One turn moves each row of this set onto another row. After a few examples, where does it send each row asked below?
Q_685: [-2.84 -2.28 -1.24  2.49  2.31  0.95  5.76  1.50 -2.13 -2.49  1.74  2.55
  0.55  2.94 -1.71  1.64 -3.00 -0.72  2.41  0.17  2.66 -1.28  2.43 -0.73
 -0.77  1.09 -1.07  0.46 -2.33 -0.32 -2.61  0.27]
Q_200: [-0.84 -2.41 -1.34  2.08  1.43  0.23  3.97  2.47 -2.12 -1.72  0.19  3.54
 -0.88  1.76 -2.71  2.10 -2.49 -1.33  3.26  0.47  2.73 -0.83  2.65 -2.28
 -0.39  1.13 -1.71  2.69 -1.56 -0.14 -1.15 -0.05]
Q_245: [ 1.56 -0.60  0.52  0.84 -1.14 -0.81  1.55  3.95  0.69 -1.95  1.49 -3.25
  1.99 -1.76 -0.03 -0.78 -0.50  2.89  1.14  0.81 -0.07  0.50  1.99 -2.00
  1.72  0.70 -0.46 -1.03  1.94 -3.99 -4.64  1.95]
Q_538: [ 0.47 -1.61  1.33  2.80  0.52 -0.12  5.09  4.70 -2.61 -1.43  1.27  1.55
 -1.43 -0.53  1.90 -3.68  0.71  2.21 -0.67  1.32  3.93 -2.83  3.49 -0.10
  3.52 -2.57  0.31 -1.23 -1.32 -1.97 -2.72  2.32]
Q_562: [-1.81  3.12 -3.39 -0.35  1.27  2.39  1.14  3.29 -3.36 -1.20  1.78  5.76
  0.96  0.02  0.80 -2.83  2.20  1.63  3.95  1.09  2.90 -0.83  1.20 -0.88
  1.24  3.15 -2.37 -1.00 -3.68 -0.16  0.51  0.53]
Q_205: [-2.46 -1.52 -1.57  0.88  1.67 -0.74  2.12  0.39  0.38 -0.97  3.10  1.17
  1.91  0.58 -0.32  2.48 -2.30  0.13  2.68 -0.53 -0.24 -0.05  0.03 -0.51
 -2.33  1.65 -1.64 -1.09 -1.35 -1.19 -4.67  1.26]
Q_740: [ 2.18  0.75 -0.76  1.88 -0.21  3.76  2.24  6.02 -1.31 -2.23  2.24 -0.93
  1.47  0.93  0.43 -3.76  0.04  4.73  2.15  3.66  2.47 -0.22  3.04 -2.51
  4.02  1.50 -1.62 -1.28  0.19 -3.89 -2.88  0.35]
Q_844: [-2.40  2.39 -1.29  0.32  1.74  0.12  1.50  1.91 -1.29  1.16  2.47  3.81
  0.75 -0.99  3.88 -2.27  1.89  1.56  2.08 -0.41  1.73 -2.10 -0.41  2.52
  0.25 -0.93  0.00 -3.22 -2.62 -0.73 -2.20  1.69]
Q_808: [-0.63 -1.62 -1.21  1.11  1.42 -0.03  0.26 -0.73  0.47  0.47  2.48  1.43
  0.96  0.25 -1.17  2.73 -1.61 -0.61  3.73  0.90 -0.10  0.02  0.23 -1.67
 -2.58  2.24 -2.06 -0.17 -0.77 -0.22 -2.11  1.21]
Q_632: [-1.03 -2.19 -1.40  2.53  1.61  0.22  3.24  1.45 -2.02 -0.63  0.97  3.14
 -0.59  2.79 -1.57  2.55 -3.23 -1.05  2.59  0.58  2.90 -0.72  1.64 -1.59
 -1.16  2.16 -1.87  2.27 -1.13 -0.60 -0.49 -0.57]
Q_756: [-0.79  2.41 -1.33  1.07  0.97 -0.74 -0.26  1.14 -1.63  3.16  2.17  4.86
  0.57 -1.14  3.25 -2.60  2.41  0.18  2.27  0.74  2.03 -1.09  0.61  1.20
 -0.04  0.40 -0.20 -2.67 -1.83 -0.42 -0.27  1.27]
Q_412: [ 2.65  0.64 -1.03  2.01 -0.52  3.15  1.76  6.31 -1.61 -1.81  1.53 -0.83
  1.04  0.84  0.35 -3.64 -0.02  4.67  1.89  4.02  2.58  0.11  2.93 -2.45
  3.68  2.00 -1.28 -0.73  0.75 -4.13 -2.10 -0.08]
Q_958: [ 2.76  0.72 -1.06  2.42 -0.62  3.02  1.43  5.41 -1.69 -1.09  1.80 -1.07
  1.20  1.33  0.59 -3.67 -0.18  4.56  1.87  4.44  2.65  0.11  2.91 -2.31
  3.15  2.70 -1.22 -1.20  0.93 -4.05 -1.35 -0.25]
Q_881: [ 2.19  1.00 -0.97  2.73 -0.21  3.43  1.78  4.68 -1.61 -1.13  2.73 -1.32
  1.87  1.75  0.82 -3.79 -0.29  4.50  1.64  4.50  2.72  0.07  3.01 -2.09
  3.37  2.66 -1.36 -2.26  0.45 -3.89 -1.74 -0.14]
Q_634: [-2.49  2.09 -3.77 -0.39  0.46  2.06  2.79  4.76 -3.65 -2.25  0.44  4.98
  0.61  0.77  1.28 -2.24  1.68  3.95  3.10  0.79  1.99 -0.69 -0.11  0.74
 -0.36  3.59 -0.02 -0.76 -3.18 -1.34 -0.77 -0.53]
Q_653: [-2.34 -2.14 -1.61  2.75  1.99  0.66  4.52  0.75 -2.01 -1.01  1.76  2.47
  0.23  3.51 -0.98  2.26 -3.59 -0.71  2.04  0.41  2.89 -1.05  1.66 -0.67
 -1.36  2.06 -1.40  0.89 -1.69 -0.64 -1.29 -0.45]
Q_270: [-1.70  2.58 -3.45  0.37  0.69  1.54  2.23  3.29 -3.82 -1.56  0.94  5.75
  1.15  0.04 -0.24 -3.64  2.62  1.58  3.71  1.97  2.54 -0.06  2.61 -1.03
  0.49  3.84 -0.71 -1.75 -3.49  0.04  0.32  0.36]
Q_704: [ 2.16 -0.52  1.31  1.36 -0.66  1.45  0.80  1.12  1.42 -0.36  3.58 -3.24
  2.52 -0.72 -0.06 -0.68  0.18  2.13  1.91  2.24 -0.03  0.13  2.46 -2.43
  1.54  1.02 -1.18 -2.50  1.21 -2.41 -3.23  2.18]
Q_996: [ 2.71 -2.11  1.67  2.67 -0.30  0.37  3.19  4.45 -2.32  0.00  0.12  2.19
 -2.89 -0.69  1.19 -3.04  1.49  1.94  0.10  2.44  3.80 -2.71  3.21 -0.92
  2.95 -2.11  0.16  0.42 -0.47 -1.41 -0.45  1.84]
Q_59: [ 0.03 -1.81 -1.34  1.18  1.21 -0.87  0.94  0.10 -0.08 -0.44  0.20  1.27
  0.04 -1.73 -3.11  1.69 -1.15 -0.98  4.22  1.62  0.01 -0.09  1.76 -1.99
 -1.93  2.03 -1.06  0.95 -0.71  0.37 -1.09  2.06]
Q_474: [ 3.38 -2.01  1.72  3.27 -0.85  0.58  1.70  3.07 -1.95  2.15  1.76  2.84
 -2.67  1.20  2.56 -2.07  1.33  1.94 -0.18  2.77  3.83 -2.03  2.29 -1.12
  1.68 -0.90 -0.25 -0.14  0.06 -1.69  0.29  0.48]
Q_198: [ 2.46 -0.54  1.02  2.02 -0.90  0.32  0.87  1.15  0.68 -0.42  1.79 -3.75
  2.02 -1.59 -0.78 -1.22 -0.09  2.02  1.71  2.98  0.26  0.27  2.83 -2.17
  1.08  1.94 -0.27 -1.84  2.02 -2.38 -1.76  2.32]
Q_666: [-1.28 -2.05 -1.78  1.01  1.60 -1.70  2.98  1.55 -0.73 -2.57 -0.87  0.86
  0.45 -2.55 -3.64  0.87 -1.47 -0.42  3.61  0.76 -0.12 -0.19  2.30 -1.38
 -1.64  1.34 -0.06  0.80 -0.89 -0.33 -3.18  2.59]
Q_46: [-0.16 -1.29  1.27  3.35  0.49 -0.37  4.65  3.43 -2.23 -0.01  3.51  1.87
 -0.24  1.84  3.78 -3.03  0.19  2.21 -1.49  1.10  4.15 -2.32  2.86  0.32
  2.71 -1.65 -0.25 -2.77 -1.25 -2.74 -3.37  1.24]
Q_51: [-0.39  0.98 -1.26  0.30 -0.15 -1.08  2.14  4.27 -2.28  0.12 -1.13  5.07
 -0.70 -2.76  1.03 -3.21  3.70  1.60  2.75  0.69  0.87 -0.93  1.61  1.11
 -0.65 -0.98  2.68 -1.32 -1.85 -0.15 -1.90  1.59]
Q_219: [ 1.74 -0.48  1.05  0.71 -0.85  0.66  1.19  2.93  1.38 -1.34  3.42 -2.99
  2.74 -0.71  0.43 -0.32 -0.19  2.71  1.55  0.91 -0.13  0.31  1.79 -2.47
  1.95  0.33 -1.31 -1.87  1.37 -3.32 -4.87  2.01]
Q_105: [ 0.41  1.51 -1.45  0.94 -0.22 -1.59  0.11  2.53 -2.11  2.36 -0.01  5.70
 -0.56 -2.08  1.38 -3.00  3.49  0.24  2.83  1.54  1.62 -0.36  1.84  0.41
 -0.62  0.20  1.35 -1.53 -1.42 -0.19 -0.15  1.32]
Q_188: [-2.09  1.49 -1.17 -0.28  0.95  0.08  3.05  3.87 -1.57 -0.50  0.35  4.08
  0.18 -1.98  2.43 -2.78  2.77  2.42  2.30 -0.60  0.99 -2.05  0.21  2.48
 -0.08 -1.68  1.90 -2.31 -2.68 -0.57 -3.25  1.88]
Q_102: [-2.93 -1.76 -1.93  0.79  1.82 -1.71  3.68  1.78 -0.24 -2.83  0.93  0.68
  1.60 -1.01 -1.88  1.34 -2.31  0.33  2.74 -0.62 -0.36 -0.04  1.28 -0.46
 -1.75  1.07 -0.39 -0.45 -1.38 -1.27 -5.18  2.17]
Q_545: [ 1.69 -1.64  1.58  3.55 -0.40  0.20  2.43  2.32 -1.83  2.05  3.81  2.78
 -0.92  2.79  4.23 -2.16  0.60  1.93 -1.36  1.94  3.98 -1.72  2.01 -0.23
  1.65 -0.50 -0.51 -2.13 -0.25 -2.38 -1.55  0.20]
Q_695: [ 1.80  0.93 -0.77  2.24 -0.02  3.87  2.31  5.11 -1.40 -1.94  2.88 -1.38
  1.95  1.50  0.80 -3.84 -0.17  4.37  1.83  4.03  2.60 -0.19  3.17 -2.20
  3.97  1.95 -1.66 -2.19  0.01 -3.68 -2.56  0.26]
Q_7: [ 2.13 -0.64  0.40  1.67 -1.14 -1.08  1.34  2.83  0.32 -1.31  0.51 -3.78
  1.75 -2.19 -0.97 -1.31 -0.46  2.60  1.31  2.34  0.16  0.48  2.70 -1.80
  1.32  1.60  0.25 -0.93  2.38 -3.34 -2.77  2.24]
Q_459: [-2.21  2.85 -3.50 -0.85  1.08  2.64  1.59  4.11 -3.03 -1.69  1.61  5.16
  0.58  0.57  1.66 -1.89  1.58  3.18  3.66  0.37  2.55 -1.15 -0.43  0.16
  0.76  2.99 -2.05 -0.46 -3.38 -0.96 -0.16 -0.19]
Q_401: [-1.82 -2.61 -1.11  2.01  1.88  0.88  5.55  2.45 -2.14 -2.84  0.53  3.06
 -0.27  1.82 -2.81  1.64 -2.31 -0.88  3.02  0.03  2.50 -1.18  3.02 -1.84
 -0.25  0.52 -1.17  1.81 -2.18 -0.02 -2.35  0.55]
Q_824: [-2.20  1.93 -3.58  0.37  0.27  1.36  3.28  4.13 -4.02 -2.14 -0.03  5.27
  0.93  0.49  0.15 -3.30  2.36  2.94  3.24  1.88  2.13  0.03  1.70  0.16
 -0.60  4.16  0.89 -1.63 -3.08 -0.70 -0.44 -0.12]

Q_666 moves to Q_59
Q_200 moves to Q_632
Where do these go?
Q_198 moves to Q_704
Q_538 moves to Q_996
Q_881 moves to Q_695
Q_459 moves to Q_634
Q_756 moves to Q_844

